One vector is turned by the same rotation once a tick. Each row is the vector after some number of ticks, and that number follows the row.
The counts run from 0 to 392.
[177 110 114 125 136 177 139 133 156 185 141 120 115 107 117 106 118 174
 154 199 125 142 113 115 172 109 151 120 132 154 134 115 144 145 106 124
 125 148 125 172 108 120 118 127 189  99 147 130 135 102 119  88 167 175
 123 143 121 157 102] : 117
[ 63 130 121  98 139 124 124 104 140  79  98 160 108 140 108 165 139 112
 139  89 129 126 107 141  84 187 112 176  94 106 102 147 131 103 185 117
  96 132 146 118 126 111 134  87 111 174 101  80 136 148 142 148 104 124
 105 152 148 161 125] : 55
[ 75 148 186 156 130 132 115  99  80 112 143 152 113 147 136 132 133 128
 103 101 164 116 173 114 127 125 146 133 125 136 110 160 111 121 144 131
 122 126 118 134 101 135 131 131 120 181  80  92 111 159 172 124 137  72
 158 114 132 120 175] : 24
[145 146 126 105 115 122 144 108 206 161 103 140 160 125 105  89 152  69
 107 174  94 151 120  73 106 137  97 172 108 125 177  99 166 121 139 134
 170 128 112 122 142 115  86 135 136 150 142 128 138 109 119 122 124 152
 129 156 106 137  82] : 136
[125 121 106  79 140 125 167 146 101 142 107 146 147  76 122 109 127 153
 115 130 154 156 108 137 127 162 162 123 163  97 163 124 155 126 154 147
  97 142 126 140 173  77 118 162 121 145 113  81 122 136 105 169 149 123
 110 167  60 160 159] : 88
[138 111 130 151 137 162 138 121 133 139 150 113 130 167 106  93 114 105
 154 184 124 152 166  71 139 139 148 142  92 123 143  89 117 140 121 151
 150  96 112 132  90 118  90 127 165 138 109 134 164 149 113 116 174 111
 165 158  94 199 130] : 106
[115 172 154 117 110  96 142 110 102 163 148 163 155  97 124  86 167  87
  79 133 173 152 135  95 151  96 121 114 122 115 159 144 144 123 113 141
 110 167 109 149 156 149 143 152 119 178 114 107  69 139 152 145 128 140
 130 102  86  74 141] : 171
[ 54 101 108 112 122 127 139 127 149 140 109 133 134  94 114 126 111 115
 136 156 111 107 107 114 102 152 166 125 127 111 133 177 162 124 152 141
  59 165 122 123 168 112 131 130 114 126 114  42 109 107 155 141 148 133
  73 154 123 169 134] : 93
[ 79 113 143 175 123 129  78 112 171 117 120 137  92 124 146 143 138 133
 136  89 119  72 151 104 106 157 101 165  91 152  88 179 101 125 147 124
 136 116 135  83 108 126 121 107 128 143 112  87 110 121 203  96 143 118
 123 102 163 124 129] : 222
[110 138 159 145 106 147  98  87 120 123 157 164  96 111 139 164 120 170
 123 103 157  98 104 147 161  84 132 109 145 179  94 160 117 155 123  84
  96 157 130 137  93 149 173  93 140 119 144 111 119 126 155  89 141 147
 152 115 154  98 124] : 195
[169 117 131 131 134 164 144 120 129 144 145 122 133 149 118  98 103 140
 141 199 135 157 143  79 147 126 160 132 132 134 140  88 129 151 109 138
 154 105 118 148  83 104  93 150 176 114 122 126 173 142  95 111 165 107
 161 177  85 185 128] : 110
[ 97 119 146 127 120 130 138  92 195 163 139 139 178 123  97  85 134  43
 121 180  91 131 127  55 103 117 129 156 155 152 156 113 143 131 115 141
 151 131 135 118 127 147 112  94 123 139 129 103 121  90 131 138 160 143
 128 156 110 154  85] : 336
[ 90 154 148 111 111 101 111  84 147 139 120 169 119 103 112 143 141 123
 107 103 143 106  72 124 115 113 105 140 120 150 125 161 146 135 144 100
  96 177 125 126 167 133 159 105 114 164 157  95  80 116 167 133 109 172
 100 110 151  82  96] : 369
[108 118 123 122 159 130 158 150 135 178 121 129 134 110 128  62 139 116
 109 171 137 149 147  95 123 163 153 140 115  90 162 132 157 109 129 166
 102 133 121 142 149 106  89 174 148 155  76  82  98 110 151 133 156 129
 102 135  92 164 155] : 95
[123 138 172 164 134 153 114  89 158 181 162 126 132 145 119  77 121 107
 119 199 126 121 158  66 145  97 122 130 120 163 146 126 133 154  90 144
 167 122 123 149  89 151 104 121 162 155 116 134 105 106 162  89 157 124
 149 122 144 125  98] : 344
[ 85 135 125  90 100  89 130  97 125 113 133 150 181 134  73 129 102  61
 116 135 119 149  96 105 101 119 149 126 122 125 142 122 168 138 146 133
  97 167 112 126 149 132 148  84  97 155 146  93 128 137 127 177 127 142
 134 159  89 149 111] : 331
[ 96 130 150 115 123 134 110  97 117  92  85 161 111 131 123 157 120 161
 115 107 134 109 135 130  83 178 138 184 142 145 126 147 140 126 166 120
 143  98 122 102 120  70 103 156 124 153  97  78 152 147 139 122 117  55
 141 179 123 167 149] : 62
[168 140 113  88 127 124 162 135 132 139 127 139 137 139 100  93 146 103
 120 174 126 184 100 102 138 150 113 147  63  94 157  85 171 115 139 144
 124 152 108 162 138 124 104 127 151 173 131 138 126 152 110 149 109 188
 129 125  96 129 101] : 129
[143 173 172 129 114  99 108  90 118 118 137 170 128 139 120 121 156  90
  94 104 155 137 143  89 115 146  83 171  97 137 143 108 114 132 127 147
 178 103 109 106 126 104  98 149 112 192 125 137 115 164 140 139 108  92
 162 118 100 110 128] : 379
[186 127 131 118 124 170 151 120 109 160 134 121 118 113 120 106 112 181
 134 205 142 162 118 111 168 109 162 112 146 144 154 102 150 156 110 126
 142 123 111 168 100  98 106 164 180 105 124 132 159 132  99  99 164 129
 157 168  94 158 133] : 114
[146 109  97 122 129 144 144 134 162 161 136 126 119 127 100 124 118 135
 153 178 119 156  84 121 150 126 123 115  77 129 123 124 155 129 133 119
  92 180 122 155 125 144 131  91 163 131 172 126 115 120 138 120 133 219
 101 120 133 140  91] : 124
[121 148 115 133  90 114 113 123 105 105 163 156 128 108 120 158 120 148
 105  62 174 138 110 167 155 104 111 100 116 148  89 154 113 125 150 115
 109 161 120 123 127 150 189  76  99 137 159 122 111 168 159 157 127 168
 130  97 104  88 125] : 2
[146 138 147  92 134 159 160 111  88 117 115 165 102  85 140 153 139 208
 113  92 182 141 114 162 159 123 140 141 200 131 111 120 117 119 138 112
 118 143 149 163  94 113 151 140 140 133 111 105 157 144 104 111 150 119
 146 153 115 117 156] : 39
[ 94 116 128 112 153 132 166 140 102 118 139 151 139 146 129  95 167  92
 127 107 144 165 158 105 119 174 132 157 100  72 140 112 126  81 158 159
 101 112 133 134 119 122 108 152 133 181  62  92 136 158 131 150 157 117
 128 136  82 160 168] : 254
[ 70 123 127 116 132 113 130 124  97 140 118 141 132 121 106 104 105 124
 110 177 129 137 125 112 116 153 170 120 107 107 148 167 172 133 150 154
  74 150 105 140 164  99 120 156 128 163  83  68  94 125 157 144 135 109
 109 132 103 169 162] : 96
[ 94 144 137 146  81 110  75  78 159 131 110 148 130 128 103 139  84 114
  91 180 103  92 110 101  95 115 138 146 111 185 142 168 174 160 153 105
 147 140  85 104 155 103 124 144 134 121 143 104 105 115 177 107 105 113
 148 153 132 132  93] : 142
[180 120  91 122 151 152 157 178  90 139 142 126 104 109 125 115 110 185
 153  99 174 188 129 152 161 169 139 128  96  98 132 102 115 114 143 159
 133 107 134 136 117  97 108 138 142 150 122 125 149 171 116 155 162 142
 129 134  57 166 144] : 80
[ 74  80 128 152 118 165 110 105 140 116 119 122 103 131 129 148  80 174
 151 165 119  91 146 120 114 135 175 126 141 159  94 164 132 136 149 110
 106 126 116 126  90 111 127 119 158 100 101  74 151 116 166  81 164 104
 133 170 154 179 142] : 267
[102  91 106 152 128 131 106 132 187 152 112 107 121 155 106  98 105 110
 137 174  91 125 146 104  97 167 131 148  52 129 132 147 156 115 163 147
 140 131 120 127 126 133  96 114 159 143 120 108 102 120 192 120 119 157
 117 122 141 171 101] : 298
[136 131 131  91 126 128 152 131 125 159  74 134 136  99 114  90 143 152
  88 176 126 151 118 131 116 175 146 162 115 103 164 140 194 114 167 141
 123 150 108 162 158  97  94 181 162 167  98  95 112 114 145 123 103 135
 124 142  97 140 138] : 292
[144 103  91 152  91 145  91 121 171 129 127 113 139 121  94 124  68 136
 149 149 107 128 127 122 107 128 152 120 118 181 113 133 125 164 138 127
 179 109 118  98 115 114 115  94 137  91 171 129 156 134 140 136 148 128
 144 179  98 188  79] : 309
[184 138 106 155 111 140 139 138 135 167 170 145 130  89 144 107 150 150
 126  72 165 155 144 141 169 113  98 119 103 143 114 127  98 112 118 141
 167 138 137 141 112 167 138 108 136 139 152 164 109 143 161 116 158 185
 137  78  97  81 105] : 0
[112 127 129 121  98 119 106  85 217 149 104 132 149 123 101 110 115  88
 112 174  85 108 123  75  94 134 119 156 111 164 150 137 161 139 140 122
 165 139 109 102 143 127  98 118 134 121 161 107 128  90 155 107 121 138
 128 162 132 142  81] : 139
